(in the rows, 128 means zero)
Where one turn sends some rows of the set: a few examples, then the rows asked
bubi: [121 113  78 154 131  96 142 136 142 130 117 101 135  93 118]
duri: [121 125 121 134 134 123 122 131 154 124 152  95 167 157 122]
rika: [ 98 111 140 114 139 106  83 136 107 123 136  68 146 120  98]
Reme: [118 123 112 137 164 159 123 148 135 149 168 116 111  96 114]
Pasav: [151 150 123 131 135 140  94 145 132 115 115 123 122  82 137]
ses: [143 121 110 130 139 152 143 151 143 128 162 100  97  90 123]
viba: [134 139 121 146 115 149 125 131  80 127 155  85 117  97 103]
Lar: [125 157 118 149 154 125  96 157 107  91 124  92 123 100 132]
kava: [ 86 108 116 126 121 119 108 129 112 119 129  67 171 118  97]
Tib: [110 141 127 108 118 112 141 135 159 151 136  99 126  71 130]
rago: [ 97 153 126 104 144 115 133 120 158 112 157 100 133 117 118]
dazut: [ 97 109 120 109 124 132 120 131 124 139 157  74  97 130 101]
Fupu: [102 135 143 137 125 123 140 167  94 126 101  95 148 101 105]
fizi: [122 104 159 154  90 127 122 138 146 107 148  88 133 114 131]
biben: [126 122 120 119 109 146 140 136 121 136 155  65 116 120  87]
Kuluk: [114 119 123 140 132 127 109 167 125 124 100  96 185  93 122]
lodob: [130 127 137 147 128 116  83 137 135 114  95  96 169  96 121]
zozet: [143 124 134 142 158 140 112 148 133 128 125 144 137  76 136]
Sal: [155 107 125 129 112 110 100 123 118 139 147 105 164 126 139]
tulel: [122 131 120 130 148 120 126  87 133 136 108  94 110 107 137]
Kitut: [112 133 118 168 149 158 115 162 115 156 131 113 120 123 126]
Nimop: [104  95 126 140 120  84 104 143 123 113 150 132 125 103 121]
guv: [134 107 119 129 130 100 105 137 136 159 153  98 150  67 146]
zazu: [101 122 143 157 149 113  96 155 111 143 144  60 118  98  96]
ber: [ 99 108 144 148 154 147 139 106 134 121 156  84 152 103 142]

Tib -> guv
Reme -> Pasav
dazut -> ses
Now these:
Kitut -> Lar
ber -> tulel

Where one turn sends some rows of the set: a few examples, then the rows asked
riv: [150 133  97 138 152 122  75 129 133 116 120 108 129]
saz: [ 97 114 120  87 178 118  82 144 122 162 116 162 138]
bop: [108 125  87 106 171 136  82 143 137 111 100 116 134]
veko: [120 136 126 107 147 126 106  66 107 144 137 112 131]
bufa: [120  67  99  86 153 123  97 109 130 136 154 127 144]
tem: [129 115 122  83 153 131 115  72 127 136 132 110 131]
Ger: [112 124 131 101 156 109  78 126 132 186 156 147 136]
bona: [ 89 118 113  98 163 125 102 138  96 109 173 121 143]
tet: [ 90 122 113  86 184 120  85 126 124 152 100 153 136]
reli: [102 138 109  97 177 138  80 151 127 116  97 122 141]
zedug: [ 79 123 116  96 172 133 107 135  93 121 166 121 143]
dituk: [ 82 121 128  93 181 121  67 144 124 151 119 147 150]
rina: [138 100 143 113 155 129  94 135 100 139 115  93 172]
Zev: [160 129 125 127 155 109  71 122 120 151 156 101 123]
Famiz: [134 102 133 121 162 135  90 131 102 130 122  81 169]
rok: [ 88 123 109  80 175 118  79 129 119 171 117 150 147]
Muson: [128 128 129 100 169  98  82 115 115 188 152 130 143]
sezi: [137 135 104 123 154 136  65 135 126 107 127 101 110]
totu: [114 138 128  95 144 125 107  69 110 139 127 112 146]
fuz: [142 140 105 123 152 131  83 127 140 115 142  95 109]
nis: [124 106 146 114 141 142 103 135  93 130 125 142 100]
zazi: [ 97  69  97 117 142 121 101 119 111 121 132 134 145]
lipi: [108 134 113 106 170 144  77 143 114 122  84 125 137]
niv: [133  87 141  97 162 144 112 135 106 128 117 134 107]
tevo: [114  93 148 112 149 123 103 115 109 146 131  90 173]
lere: [ 91 130  93  95 169 140  70 144 126 118 104 127 130]
des: [113  70  93 108 141 121  87 111 118 155 146 136 152]
nekub: [117 100 136 116 143 153  97 132  99 132 113 139 101]
rufu: [ 97 117 122 118 154 129 124 135  95 106 155 109 134]
Padim: [113 117 124 103 164 104  76 126 115 175 175 145 138]
setof: [142 141  99 125 147 136  73 115 130 117 115  94 134]
Gez: [152 116 132 120 154 107  75 123 135 164 165 112 121]
Kib: [120 132 130  97 173  96  85 116 123 173 168 142 136]
Miz: [140 100 137  94 171 135 111 123 113 128 117  87 160]
fabe: [126  96 148 125 128 139 116 124 104 141 126 120 114]
galar: [103 140 111 114 175 133  69 133 124 108  95 133 127]
Piv: [143 141 109 120 149 136  74 120 142 112 115 105 114]
mudu: [ 89 122 130  91 181 124  79 148 104 158 122 156 138]
Ronir: [146 129 105 122 142 112  72 104 132 151 169 109 131]
zagov: [147 145 114 125 149 107  88 120 134 158 167 109 136]
Logul: [ 89 112 129 101 147 120 109  73 109 134 130 125 140]
zemam: [157 121 115 123 152 105  69 118 140 148 162 105 137]
vot: [111  74  91 103 130 122  85 104 124 140 140 139 149]
Vig: [100 106 124  81 180 129 115 131 104 114 168 124 127]
gagam: [111 121 140  93 185  97  82 122 120 179 150 135 145]

bop -> gagam
galar -> Ger
Now these:
zedug -> veko
nis -> vot
rufu -> Logul
Miz -> Vig
rok -> Zev
mudu -> Ronir
saz -> zemam

